In the data rows, 128 means zero.
Here is a table of points, one per row:
[124 161 193 167 113 170 161 107 189 164  23 151 184 145 147 110 171 125  74 125 108 121  87 119  80 144  82  74 101  57 151 128  88 140 120 109 131 120 171 138 141 136 148 102 127 128 151 169  68  81 114  87  84 147  93 147]
[103 179 104 103 129 101 120  78 119 210  85 100 121 130 125  74  93 127 125 168 116 137 123 149 105 106 157  86 126 137  82 154 137 114  74 129 113 117  90 113 145 136 133 141 108 127 133 137 171 162 165 195 136 114 119 173]
[106 122  88 147 140 116 126 135 178  80 138 120 143 137 166  98 109 140 120 139 106 144 145 147  72  95 123  88 121 193 160 133 160 127 122  97 165 124 125  95  65  79 149  98 111  77  72  98 175  87 106 118 112 148 135  64]
[193 114 132 133  76 138 101 135 139  66 114 156 130 153 185 185  67 146 135 192 101 127 107 143  94 124 120 108 123 149  70 152 153 104 162 148  89 151  88 152 151 129 134 139 178 146 166  93  84 111 150 124 109  61 126 144]
[ 82 106 155  94 129 108 152 156  90 114 119 147  90 121  65  70  35  79 114 181 129 167 116 121 127 144 143 115 114 125 148 156 112 133 125 126 112 124  82  96 115 103 115 161  76 146 123 100  84 135 154  84  77 131 109 126]
[121  86 111 160  87 193 121  63 146 163 164 147 145 121  72 152 183  99 169 149 135 102 141 127 133 157 115  87 177 103 180 134 191 160  97 127 100 186  94 134 106 118 119 167 100 152 133  98 170 111 151 135 143 149  88 141]
[142 170  98 184 115 121 137 107 155 100 121  74 144  95 151 129 135 139 129 104 125 136 119 184 177 111 142 156 146 149 148  64 130 175 170  99  31 120 191 126  89 112 145 153 120  98 127 200  82 155 196 106 126 143 130 159]
[141 152 119 175 117 154 126  89 109 152 141  60  97 103 198 145 151 112 144 144 132 134 114 147 208 150 148 127  99  84 127 142  46 136 157 137 173 160 106 118 105  88 102 122 143  79 126 109 133 154 129 121 104 107 161 141]
[166  99  83  79 194 136  72 116 126 136 131 100 161 126 152 115 118  68 169 123 181 105 162 123 172 126 110 134 130 110 133 205 165 155 153 134 148  76 105  99 153 167  97 150 100 105 137 146 118 192 103 157 113 186 152  99]
[110 140 145 103  68  70 124 112 174 106 136 143 108  83  66 131 105 138 116 103 141 122  94  89 106 129 135 126 146 111 150 185  91 116  83 145 100 161 146 131 154 110 176 134 131 111 172 180 118 127  56 144 102 185 181 133]
[ 90 130 108 125 139  71 147  94  94 132 171 148 127  91 158 156 163 144 139 124 161 134 162 129 111 106 164 109 159 137 158  90 157  75 166 144 129 114 178 189 132 150  60  69 140 104 151  99 121  74 100  83 134 140  95 162]
[175  98 149 142 160 104 177 116 175 143 169 150 148 147 101 141 157 179 123 153 122 187 157 112 147 163 165 103  98 177  84 159 118  79 141 126  98 152 169 152  86 126  88 121 152 167  68 173 137 148 109 124 109 144 117 121]
[150 111 137 113 159 159 115 122 118 103 176 125 105 144 156  68  97 146 123 114 116 131 138 143 156 172 144 134  64 126 144  98 173 108  93 138 129  91  95 201 170  72 167 181 212 117 127  91 142 118 133 131 157 162 141 124]
[ 96 144 114 106 120 157 172 127 189  67 138 123  87 187 153 105 147 173  72 143 133  90 130 144 146 155 167 173 149 124 118 149  97 177  72 154 165 159  97  62 178 205 110 123 136 146 159 172 120  53 103 102 154 114  68 141]
[135 130 135 105 151 187 157  92  81 129 173 203 132  86 189  89 166 139 175  70 141 127 110 130 136  90  99 163 113 132 112  88 131 151 165 141  98 155 123 135  69 180 116 145 118 112 107 139 121 144  99 182  90 102 113 115]
[104 120 154 153  79 143 102 164 159 183 123 128 141 104  82 133 143 122  97  86 130 126 168 166 158  42 134 159  55 152  88 155 133 130 133 181 167 123  84 139 143 121 140 120  90 121 157 128  75  79 118 139 107 111 122  93]
[181 103  80 122 134 158 134 130 114 114 129  63 108 139 112 159 141 121 116  92 101 165  59 105 130  75 131 134  88 104 103 129 123 122 108  65 126 169 140 153 179 186 133 112  48 106 136  65 144 117 124 142 141 153  88 130]
[137 156 122  93 117 105 115 131  95 137 150 130 171 106 120 105 136 111  98 139 137 169  97 129 133 115 137  32 179 151 107  74 138 199 129 167 165 180 143 122 184 137 145 179 153 158 140 126 138 164 140  87 142  88 172  67]
[ 96  93  51 141 144 123  97 129 161 113  77  87 103 112 124  85 184 149 166 110 126 163 171  62  88 144 165 139 143 128 112 132 127 138 124 109 119  81 113 134  78  88 130  97 117 173 142 100 129  92  99  96 129  62 193 110]
[143 176 151 132 152 158 151 132 150 129 166 113 136 104 138 184  87 119 143 110 133 161  71 157 116 137  91 183 149 129 155 126 117 145 108 140 105  58  84 116 137 130 127  59 168 182  56 115 115 160 110  99 163 115 129 128]
[107  61 103 184 131 131 154 133 106 100 120 153 125  88 142 135 145 150  85 101  97 159 158 131 121 155  62 154 149 129  57 128 165 169 114 122 148 120 141 141  88 120 126  36 133  88 151 150 157 145 165 109 164 157 168 145]
[183 199 123 149 165 102 116 112 128 142 113 109 117 125  96 126 108 143 132 106  76  88 104 101  57 202 148 151 111 160 149  82 148 126 176 203 179 174 112 119 109 150 101 142 117  96 137 130  75 167 147 121 132 103 119 135]
[117 128 204  98  88 168  90 158 150  91 154  87 117 130  88 106 147 100 115 130 210 120 126 111 152 134 102 109 122 112 134 112 186  65 100  50 188 115 116 125  94 129 135 106 107  90 147 174 131 133  97 145 107  87 154 138]
[132 148  92 119  94 133 126 185 104 142 125 151 133 130 176 148 173 113 112 154 146 143 132 131 149 150  67 200  92 146 158 122 192 115 114 139 120 134 160  93 152 116 149 130 110 193  83 105 147 168 147  92  41 145 139 169]
[166 154 152  78 159 127  94  93  57  86 132 179 163 168  87 156  85 125 108 155 159 126 173 111 120 106 169 154 127  90 111 134  81 147 139 147 163  85 142 126 110 107 126 163 106 185 133 105 172 122 147 105 154 144 135 189]
[ 80 141 121 104 122 123 125 116  78 136 123  92 144 191 120 155 173 129 159 114 130 111  79 196 128 189 103 160 133  96 104 151 108  62 201 123 123 116 133 171  98 171 137 118 136 162 121 146 157 112 173 149 123 171 160  43]
[ 78 100 112 123 137 144 124 188 154 176 111 127 115 134 107 162  90  65  88 138 123 140 147  93 134 100 130 107 128 148 211  96  80 133 154 101 114 144 127 134  80 185 145 138 183 148 182 173 151 113 102 192 136 170 143 155]
[ 61 144 183 160 125 141 157 168 160 136 137 133 117  82 141 171 149  94 152 114 118 108 127  85 102 164 122  83 134 181  88 127  72 144 128 112 142  82 154 112 163 151 125 201  64 110 126 135 105  95 133 132 146 140 121 166]
[146  95 107 151 132 126  88 155 103 157 182 138  58 182 108 110 170  53  74 117 151 128 110 158 108 134  78 129 137 134 147 128  88 108 112 135  62 100 151 114 135  68 135 116  97 106 153 152 126 117  62 199 163 105  96 113]
[101 145 105 169 139 121 124 128 109  60  40 192  91 142 104 123 105 126 170 147 122 118 155 122 150  79 133 120 187 156 109  87 135  88 148 102 149 136 140 154 176  60 100  97 155 138  85 147 131 132  90 148 152 172 118 109]
[155 173 168 102 100 115 174 197 120 147 123 142 136 198 127 117 103 167 151 151  79 137 164  87 120 103 125 150 178  75 126 144 175 140 146 144  98 145 147 134 150 118 121 129 153  84  99  94 122 111 149 145 195 133 176 119]
[148  62 172 164 109  51 167 132 120 136 120 101 165 131 146 117 109  97 175 114 105  86  88 113 128 103 184 153  90  79 100  87 152 150 133 152 141  96 133  84 153 140 147 135 135 166 132 115 179 160 130 155 106 103  97 123]
[150 111 108  96  98  81  90 155 147 141 122 182 118  87 118  95 127 174 138 138 133  55 120 131 129 121 124 108 111 152 160 159  80 134 140 132 128 123 140 155 113 177 133 107 154  93  46 127 144 137 198  95 171  87 120 140]
[151  99 137  88 145 125 107 118 103 140 112 126 147 167 126 181 126 202 189 134 113 160 187 167 158 148 126 140 133 134 174  85  91 110  35 107 151 109 111 123 116 140 147 136 139  99 151  92  92 178 130 122 131 118  99  90]
[112 130 162 117 212 120 135 107  77 149 123  99 152  90 137 147  81 168  86  98 144  51 141 117 126 104 136 131 167 110 123 184 139 104 138  92 112 180 149  93 160  74 117 157 160 167 152  95 145 125 151 115 127  83 102 127]
There is one direction along which these points spread out most. Take the direction at right angles to it along which they spread out most. Go by this last direction. Where along it does each point below lie, from 0 to 99? The average is 50, and the first point in the table lies past the average. One standard deviation of the points above along it is 16.
[106 122  88 147 140 116 126 135 178  80 138 120 143 137 166  98 109 140 120 139 106 144 145 147  72  95 123  88 121 193 160 133 160 127 122  97 165 124 125  95  65  79 149  98 111  77  72  98 175  87 106 118 112 148 135  64] 30
[166  99  83  79 194 136  72 116 126 136 131 100 161 126 152 115 118  68 169 123 181 105 162 123 172 126 110 134 130 110 133 205 165 155 153 134 148  76 105  99 153 167  97 150 100 105 137 146 118 192 103 157 113 186 152  99] 51
[112 130 162 117 212 120 135 107  77 149 123  99 152  90 137 147  81 168  86  98 144  51 141 117 126 104 136 131 167 110 123 184 139 104 138  92 112 180 149  93 160  74 117 157 160 167 152  95 145 125 151 115 127  83 102 127] 71
[175  98 149 142 160 104 177 116 175 143 169 150 148 147 101 141 157 179 123 153 122 187 157 112 147 163 165 103  98 177  84 159 118  79 141 126  98 152 169 152  86 126  88 121 152 167  68 173 137 148 109 124 109 144 117 121] 35
[ 78 100 112 123 137 144 124 188 154 176 111 127 115 134 107 162  90  65  88 138 123 140 147  93 134 100 130 107 128 148 211  96  80 133 154 101 114 144 127 134  80 185 145 138 183 148 182 173 151 113 102 192 136 170 143 155] 54
[183 199 123 149 165 102 116 112 128 142 113 109 117 125  96 126 108 143 132 106  76  88 104 101  57 202 148 151 111 160 149  82 148 126 176 203 179 174 112 119 109 150 101 142 117  96 137 130  75 167 147 121 132 103 119 135] 58
[181 103  80 122 134 158 134 130 114 114 129  63 108 139 112 159 141 121 116  92 101 165  59 105 130  75 131 134  88 104 103 129 123 122 108  65 126 169 140 153 179 186 133 112  48 106 136  65 144 117 124 142 141 153  88 130] 49
[101 145 105 169 139 121 124 128 109  60  40 192  91 142 104 123 105 126 170 147 122 118 155 122 150  79 133 120 187 156 109  87 135  88 148 102 149 136 140 154 176  60 100  97 155 138  85 147 131 132  90 148 152 172 118 109] 42
[103 179 104 103 129 101 120  78 119 210  85 100 121 130 125  74  93 127 125 168 116 137 123 149 105 106 157  86 126 137  82 154 137 114  74 129 113 117  90 113 145 136 133 141 108 127 133 137 171 162 165 195 136 114 119 173] 73
[193 114 132 133  76 138 101 135 139  66 114 156 130 153 185 185  67 146 135 192 101 127 107 143  94 124 120 108 123 149  70 152 153 104 162 148  89 151  88 152 151 129 134 139 178 146 166  93  84 111 150 124 109  61 126 144] 64
[137 156 122  93 117 105 115 131  95 137 150 130 171 106 120 105 136 111  98 139 137 169  97 129 133 115 137  32 179 151 107  74 138 199 129 167 165 180 143 122 184 137 145 179 153 158 140 126 138 164 140  87 142  88 172  67] 69
